In the rows, zero is written as 128.
The same turns and mirrors carry the whole set onto itself, and each row onto the other rows of its family. Which rows share a family with each named row? Give them in list order.
These 30 rows form 5 families of 6 rows each.
j166: [112,114,165,112,157,94,156,125]
j854: [146,143,124,109,133,75,152,137]
j263: [134,133,142,175,101,119,127,105]
j662: [101,103,128,165,135,96,155,110]
j92: [143,93,120,162,110,92,120,118]
j332: [143,120,133,143,128,144,95,119]
j245: [107,167,121,147,137,123,113,139]
j109: [163,134,124,126,108,89,149,140]
j647: [142,97,143,153,124,81,106,104]
j951: [130,133,101,119,137,111,167,119]
j802: [101,123,102,166,141,110,121,112]
j954: [119,136,112,159,141,131,109,101]
j614: [81,134,128,130,147,126,135,142]
j376: [153,109,98,139,118,113,146,118]
j780: [157,110,137,124,107,126,112,146]
j3: [111,150,102,152,104,111,142,130]
j14: [96,133,164,127,129,132,115,149]
j648: [99,138,124,129,124,66,152,129]
j115: [122,119,179,124,137,133,116,138]
j102: [123,129,180,156,143,82,131,111]
j268: [106,134,104,116,156,105,152,127]
j670: [149,117,133,102,111,101,112,151]
j67: [123,115,141,89,139,94,137,150]
j42: [134,96,175,130,138,97,107,119]
j875: [117,123,156,178,124,79,131,114]
j825: [100,111,163,138,138,91,166,119]
j118: [141,155,157,101,134,114,110,125]
j777: [130,163,145,142,130,140,111,137]
j201: [169,127,158,130,109,102,130,107]
j301: [93,148,164,124,146,86,117,121]

Same family as j263: j3, j648, j118, j201, j301
Same family as j662: j332, j614, j376, j67, j42
Same family as j14: j647, j951, j954, j670, j825
Same family as j92: j166, j802, j780, j115, j268

The same turns and mirrors carry the whole set onto itself, and each row onto the other rows of its family. Which rows share a family with each named row? Give them in list order.
These 20 rows form 5 families of 4 rows each.
j315: [138,147,107,110,93,121,147,128,115,109,81,144,151,113,117,100,132,162,108,144,132,156,135,88,140,113,128,126]
j129: [142,102,137,141,111,120,111,158,168,130,134,159,153,152,116,125,128,104,162,130,101,109,140,150,119,139,154,100]
j673: [103,95,151,151,158,119,120,132,129,149,135,130,153,133,117,131,135,135,138,142,174,142,163,122,144,87,100,96]
j709: [116,107,122,151,154,115,108,94,126,157,144,103,146,146,117,159,127,135,157,134,162,137,145,131,129,120,79,117]
j810: [131,151,129,91,93,122,150,107,96,115,123,117,149,143,94,125,137,169,137,154,130,137,119,131,116,79,108,132]
j311: [124,107,104,164,135,110,99,128,138,158,122,144,146,135,140,135,124,145,118,135,162,154,156,82,154,133,112,116]
j339: [149,147,138,100,148,128,120,105,137,112,117,111,95,120,149,115,101,132,136,100,134,99,83,105,130,129,151,126]
j329: [132,88,143,129,131,135,116,148,157,145,132,133,156,155,124,118,136,114,143,119,117,113,144,148,98,143,171,77]
j517: [143,154,126,99,111,110,165,146,120,94,110,148,117,111,108,120,122,161,136,144,124,122,119,122,134,75,117,132]
j790: [147,102,93,146,103,118,110,153,154,149,117,158,156,149,132,126,132,138,121,131,113,139,153,108,120,161,156,102]
j354: [112,107,150,164,153,111,98,127,146,142,142,143,142,132,125,138,119,114,156,136,164,130,146,116,165,102,94,118]
j760: [132,134,141,90,108,123,158,130,93,84,108,133,110,128,124,119,124,157,127,162,113,123,124,133,126,99,105,150]
j252: [134,139,129,86,118,119,177,153,109,108,109,129,131,121,107,110,139,168,120,146,123,124,134,134,110,84,141,107]
j328: [137,128,151,90,138,137,121,98,107,99,115,103,93,135,158,116,106,134,128,124,121,104,94,120,123,143,133,145]
j364: [142,142,116,110,120,135,112,99,130,122,87,117,135,121,151,97,116,139,108,109,139,138,107,76,136,155,156,122]
j10: [128,134,146,96,168,132,127,102,118,129,120,87,104,122,152,111,116,142,118,105,157,111,101,106,124,122,152,109]
j880: [122,70,150,157,144,132,96,114,137,132,139,146,129,149,127,148,112,128,151,135,154,136,148,126,136,108,76,119]
j392: [147,67,141,138,109,141,106,141,156,124,133,159,138,166,120,138,120,121,155,131,103,119,143,152,100,139,124,103]
j728: [140,144,139,90,123,140,108,73,115,130,129,84,129,154,133,120,118,140,138,111,133,113,85,120,107,134,147,124]
j735: [146,101,109,128,110,122,126,128,146,145,135,123,161,164,104,149,138,128,163,135,102,119,145,164,87,149,133,100]

Same family as j252: j673, j329, j10
Same family as j311: j315, j790, j364
Same family as j728: j709, j810, j735
Same family as j354: j129, j339, j517

The same turns and mirrors carry the whole set onto itself, and each row onto the other rows of its family. Which rows share a family with each named row? Give them in list order.
These 32 rows form 8 families of 4 rows each.
j859: [113,111,127,97,115,104,145,120,116,144,144,100,181,88,121,131]
j13: [129,112,134,152,117,161,136,141,78,112,149,137,125,101,114,134]
j550: [119,86,106,111,124,169,149,124,83,135,152,128,130,97,116,134]
j769: [118,107,118,102,94,161,158,142,78,126,127,145,154,117,122,133]
j636: [121,88,122,116,136,156,150,143,80,124,155,137,149,104,114,119]
j749: [146,142,130,102,117,151,112,139,103,124,167,141,106,159,94,112]
j363: [140,143,96,126,104,107,95,126,158,145,120,107,125,160,115,145]
j435: [122,147,143,98,109,102,133,132,153,114,107,123,134,168,113,142]
j513: [138,140,121,119,130,139,127,132,96,108,150,145,106,163,86,111]
j213: [110,119,111,108,118,104,138,132,127,138,108,86,163,93,143,137]
j380: [121,102,130,114,122,176,151,133,94,126,165,117,129,91,127,127]
j479: [146,117,118,115,100,161,144,112,112,115,132,124,100,165,82,132]
j675: [101,108,118,95,122,113,128,135,116,141,125,107,145,72,114,163]
j308: [132,96,107,114,119,162,151,126,88,103,151,131,144,89,125,143]
j432: [119,98,113,87,111,108,120,130,134,138,121,95,172,104,143,161]
j105: [148,136,119,128,113,105,104,131,162,111,125,105,136,171,128,146]
j223: [163,119,133,117,109,128,96,136,101,139,136,124,104,171,100,117]
j327: [156,129,126,113,115,142,109,120,88,102,155,134,120,158,80,128]
j343: [102,100,130,110,95,138,136,120,150,147,118,112,155,114,133,180]
j6: [130,95,137,115,128,159,145,107,87,126,152,124,129,82,119,133]
j423: [98,104,119,104,121,112,133,144,134,151,119,106,169,107,155,148]
j183: [100,87,110,117,129,120,132,138,143,150,130,93,167,100,128,157]
j261: [139,125,103,112,123,96,122,144,169,130,109,109,113,138,140,141]
j871: [159,141,115,106,105,116,110,123,114,136,163,147,134,166,91,109]
j656: [97,119,120,94,114,118,131,147,134,149,128,80,164,97,139,143]
j442: [128,150,108,119,111,118,106,143,173,135,136,98,120,162,120,140]
j947: [147,102,127,137,116,161,152,109,105,123,179,142,137,105,118,123]
j557: [125,134,113,117,132,92,108,150,165,131,126,116,142,168,110,136]
j344: [137,134,92,133,108,101,131,119,177,136,136,97,144,141,121,137]
j280: [155,141,130,120,118,142,108,126,100,118,155,164,111,152,105,119]
j723: [123,134,127,128,122,106,102,124,165,138,126,101,124,171,112,148]
j731: [151,112,119,125,134,147,116,129,115,121,161,139,106,169,80,120]

Same family as j223: j13, j675, j261
Same family as j636: j183, j557, j731
Same family as j363: j213, j6, j280
Same family as j550: j513, j423, j723

The same turns and mirrors carry the whole set onto itself, and each row onto the other rows of its family. Which rows share a family with each named row? Give them in list order.
These 32 rows form 4 families of 8 rows each.
j12: [99,131,162,92,108,158,127,148]
j314: [117,176,136,133,111,139,122,167]
j300: [143,116,139,145,135,110,92,115]
j548: [146,92,107,135,126,132,122,137]
j490: [149,82,127,134,128,124,120,141]
j397: [104,175,134,121,95,129,118,152]
j696: [145,101,133,125,140,98,130,139]
j985: [109,170,142,93,117,137,131,143]
j58: [134,90,139,154,119,138,95,126]
j462: [136,102,122,149,111,140,95,114]
j784: [133,115,154,141,124,102,95,110]
j970: [130,102,122,146,114,133,90,113]
j424: [104,173,147,124,104,129,128,166]
j559: [100,143,149,99,102,165,132,150]
j998: [98,143,138,117,76,142,125,164]
j494: [92,148,157,121,85,143,123,160]
j472: [115,169,140,102,132,155,123,143]
j103: [137,111,152,157,134,107,97,128]
j410: [119,167,148,102,127,160,125,142]
j992: [151,93,111,134,126,134,130,141]
j480: [111,168,138,104,121,151,139,155]
j192: [148,100,144,125,145,106,116,126]
j135: [97,135,156,125,86,136,124,175]
j299: [103,133,168,97,102,158,129,153]
j279: [111,173,133,136,108,133,121,170]
j497: [144,98,122,154,117,127,96,129]
j814: [150,109,142,139,154,110,119,137]
j126: [105,142,158,130,86,136,127,177]
j251: [148,106,143,125,140,95,130,137]
j505: [149,89,129,136,142,142,120,136]
j187: [104,138,146,88,99,149,138,154]
j307: [130,112,149,136,129,97,97,113]

Same family as j490: j300, j424, j559, j494, j480, j192, j497
Same family as j462: j12, j784, j472, j992, j135, j279, j251
Same family as j397: j985, j58, j998, j103, j814, j505, j187

